Rows swapped in pairs by one turn or mirror: which row each one swaps with
The rows were stretched afterwards, more along some directions than others.
vunum: [ -8  40  25  14  -3  -5 -15  21 -16 -35  -2  23  22 -14  -3  19  33 -35
  45 -10  54   3]
todu: [-16  -6 -30  19  30  17  34 -23 -12 -19  34  -7 -25 -12 -11  -8  -8 -15
   8   9  18  -4]
tino: [-12  36  37  22  16  -4  -9 -23  12  25 -23  -2 -25   1 -19 -28  -1  24
  11  36  29 -35]
numud: [ -5  42  31  16  -8  -4 -18  21 -18 -33  -1  15  24 -14  -6  29  28 -32
  46  -5  53   2]
bafa: [-13  29  13   4   3 -38  -4  17  -7 -13  15   4   8 -24  -4  -7 -20  -7
   1 -20  44  -9]
gimiv: [-12  35  13   2   4 -36 -11  21 -12 -12  17  10  17 -27   0  -3 -13   0
   2 -23  49   1]
rula: [ -7  40  26  22  -1  -1 -12  17 -19 -32  -3  15  20 -14  -5  21  29 -36
  47  -4  51   2]
dozu: [ -7  39  22   7  -5  -1 -11  17 -13 -40   8  15  25 -12   2  19  31 -40
  44 -13  52   3]
nuzek: [-17  32  10  10   4 -34  -4  15 -14 -12  16  14   9 -24  -4 -12 -18  -4
  -3 -17  47  -1]
vit: [-23  29 -29  -5  15   6  18  -6   6 -30  11 -16 -18 -49 -44 -16 -16  18
  22 -13  51  11]
tirok: [-26  51  -3  10   9   2 -26   1  -2  11  -1   4  -4 -23   4 -18  13  21
  -6  -3  49 -17]
fezeg: [-19  27   0  20 -10 -32 -16  -5 -18  29 -12  14  -7   6 -42 -36 -22   7
  22  21  43 -18]
segu: [-23  26 -11 -18   7 -14   8  -9   2 -24  19  -9 -22 -28   6  21  25  27
  -2  -2  69  -4]
ses: [-21  25 -21  12 -24 -10   4   1 -35  -2  18   2  -3 -20 -47 -11 -33  21
  36  18  52  -2]
voli: [ -3  20  12  -9  -3 -28  -3  20   3 -12  17  12   5 -23   2  -7 -15  -3
  -8 -28  36   4]
kav: [ 13  10  38  -3   3  -9 -17  33  42 -18   8   5 -11 -20  29   2  26  25
   9 -15  31 -13]
Mil: [-21  31  15   4 -14 -40 -20   6  -6  -9  16  -7   0  -6 -34   2  -9  18
  32  11  32 -26]
Lisu: [-10   5  -9 -17 -16 -34 -13  22 -21  -5  14  11 -21 -13  -6  26 -26  19
   1 -14  30 -22]
kelo: [-30  10 -31  -8   1   3  40 -18  45  -1  17 -26 -35  -3 -12 -14   7  10
  12   6  27  -6]
Zok: [-57  44 -36  -5  -7 -10  16   3 -17  -8  29  -7  -2 -16 -46  13   1  23
  17 -12  35  14]
fad: [ 13  41  35  41  -1   8 -19  13 -35  12 -10   9   5 -26 -23  -2 -34  25
  26  18  66 -35]
Kabil: [-28   6 -27 -20  -9 -13  -9  17   8 -16   6 -23  -5   5  14   2  -2  13
  36 -11  29  17]
ropuz: [-12  17   5  -5  21   5  -9  -1  25  -5   2   0  15 -34   8   2  -3  17
   7   9  15 -16]
Kede: [-10  34  18  13  -3  -3 -11  19 -16 -28   1  23  25 -11   2  18  28 -37
  44  -5  49   6]
duvil: [ -4   8   3 -20  -5 -35 -14  18  38   7  11  13 -10  -3  28  -8  28  -6
  20  10  20 -18]
defe: [-31  27 -46   2  21  17  34 -26   3 -17  16 -26 -28 -37 -48 -21 -14  18
  23 -10  33  30]
nen: [ 15  27  64  -8 -12 -41 -24  16   0   4  -4  61   5  -2   4   5   2  12
   8   5  49 -51]
gud: [-18  34  17  18  -3  22 -30  14   1   1 -27 -17  -3  -5   1 -17  -8  12
  27   1  61 -31]
Sobes: [ -5  43  35  17  -1  -3  -9  14 -17 -40   8  22  22 -14  -8  26  28 -31
  46  -8  59   1]
fofe: [-36  11  -9  -5   7 -10   2  13   2  15 -32   3  15 -14 -15 -22   8  14
  23  19  56  -7]
Reti: [-27  35 -36   0  14   9  22  -6   7 -16   6 -28 -18 -38 -52 -10 -12  27
  24  -9  46  23]
Gek: [-34  24  -5  -7 -22 -14  -9  11  18  -6  -4  22 -16  -3   2  18  19  -5
 -23  -9  30   6]
zoz: [-10 -10 -24  15  29  15  26 -21 -12 -19  31   0 -29 -12 -10  -9  -9  -8
  -1   9  18  -9]
tari: [-17  21 -37 -13  16   6  36 -19   7 -17  18 -17 -26 -41 -45 -18 -18  21
  10 -12  50  12]
raro: [-28  39 -39   1  18   4  27 -13  -3 -32  18 -17 -13 -50 -47  -5 -16  16
  27 -13  58  17]
Vumol: [-25  44  22  -5 -31 -18 -27  -2 -14  13 -26  31 -22  -6 -20 -15   0   3
   5  14  56 -35]
gom: [-17  20  -4  18  -6  15  -2  35  -2   6 -10 -33   4 -34 -34   4  19  29
  20 -15  42  17]
legil: [ -8  -6 -24  17  34  20  33 -18  -6 -15  29   0 -24 -11 -17  -9  -8 -16
   1   5  17 -10]
Fatab: [-12   1   5   2  24  42  24   8  35   5   0   5 -37 -13  -4  -9   2  22
  13   8  13 -17]
Nebod: [-30  23 -31   6   4  19  24 -25  11   2  40 -51 -13 -35 -22 -18   5  23
  -3   1  16   6]
zed: [-15  30   5   6   2 -34  -6  17 -15  -3  14   7   8 -29  -6 -14 -24  -1
  -2 -15  35  -6]
nula: [  1  14  -5  12   6   7   0  25  -3  -5  -9  22   0 -23  -5   5 -17  14
  58  -4  45   2]
lerov: [ -7  44  28  12  -6  -2 -11  19 -19 -36   6  18  21 -13  -6  24  29 -35
  44  -7  55   2]
fisu: [-13  -8 -28  17  29  22  28 -22 -13 -12  26  -6 -28 -10 -12 -12 -10  -9
   1  12  24  -7]
zugi: [ -9  45  27  15 -10  -6 -15  17 -18 -33  -5  16  23  -7  -3  28  28 -40
  47  -6  59  -2]
mit: [ -9  -8 -34  16  31  18  28 -19  -5 -19  29  -4 -24 -11  -4  -8  -6 -16
   6   3  28  -3]
tos: [-11  32  14  -5  -3 -30 -34  40 -19   3  10  22  23 -18   6  13   2   9
  22  15  50 -29]
pusob: [-35  38  -8  13   9  45  -1   2   0  16 -15  16 -14 -20 -37 -17 -11  16
  10  34  36 -25]
mek: [-15  -4 -37 -29 -10   2  11  -3  18   0   2  24 -21   2   2  -7 -17   4
   8  -8  36 -18]
ligir: [ -8  13   7  17  16 -19  17 -24  -5  22  19  28 -20  -9  -7 -37 -26  13
  20  32  29 -30]
batis: [-13  28   7   7   9 -33   0   8 -15  -6  19  -4   7 -18   1 -11 -11  -1
   8 -21  39   9]
bab: [  1  14   1   3   6 -28  -4  17  -7  11 -15  32   4  -5   5 -12   4  -8
  -6 -12  17 -14]
midu: [ -8  -8 -30  15  32  23  30 -18  -8 -13  30  -1 -29 -11 -12 -10 -10 -13
  -1   7  18  -7]
lal: [-35  35 -44  -1  19  15  30 -19   3 -21  16 -19 -19 -45 -52 -19 -17  22
  16  -9  50  19]
medo: [-16  32   8   0   5 -25  -4   5  -3  -6  21  -7   2 -18   4 -21 -15   8
  -5 -13  42   2]
puva: [-15  -3 -31  15  33  16  36 -24 -10 -19  37  -3 -23 -13 -11  -5 -10 -16
   4   4  18  -9]
Sumav: [-10  -4 -27  20  39  25  36 -24  -9 -11  28   0 -22 -17 -14  -9  -8  -7
   8  14  21  -8]
fod: [-32  34 -38   1  14   7  28  -8 -10 -16  10 -17 -17 -50 -56 -17 -22  22
  23  -6  47  13]
veku: [-39  25 -42 -22   4  -1  50 -35 -10 -22  38   2 -10 -11 -24 -13  -5  -2
  11 -10  11   9]
Zakan: [ -6  41  11  10   9  20  -9   1 -24 -25  19 -14   6 -25 -12   8 -27  28
  47 -14  60  -7]

numud swaps with fisu
dozu swaps with legil
Sobes swaps with mit
Mil swaps with gud
tari swaps with voli
kelo swaps with kav
gimiv swaps with lal

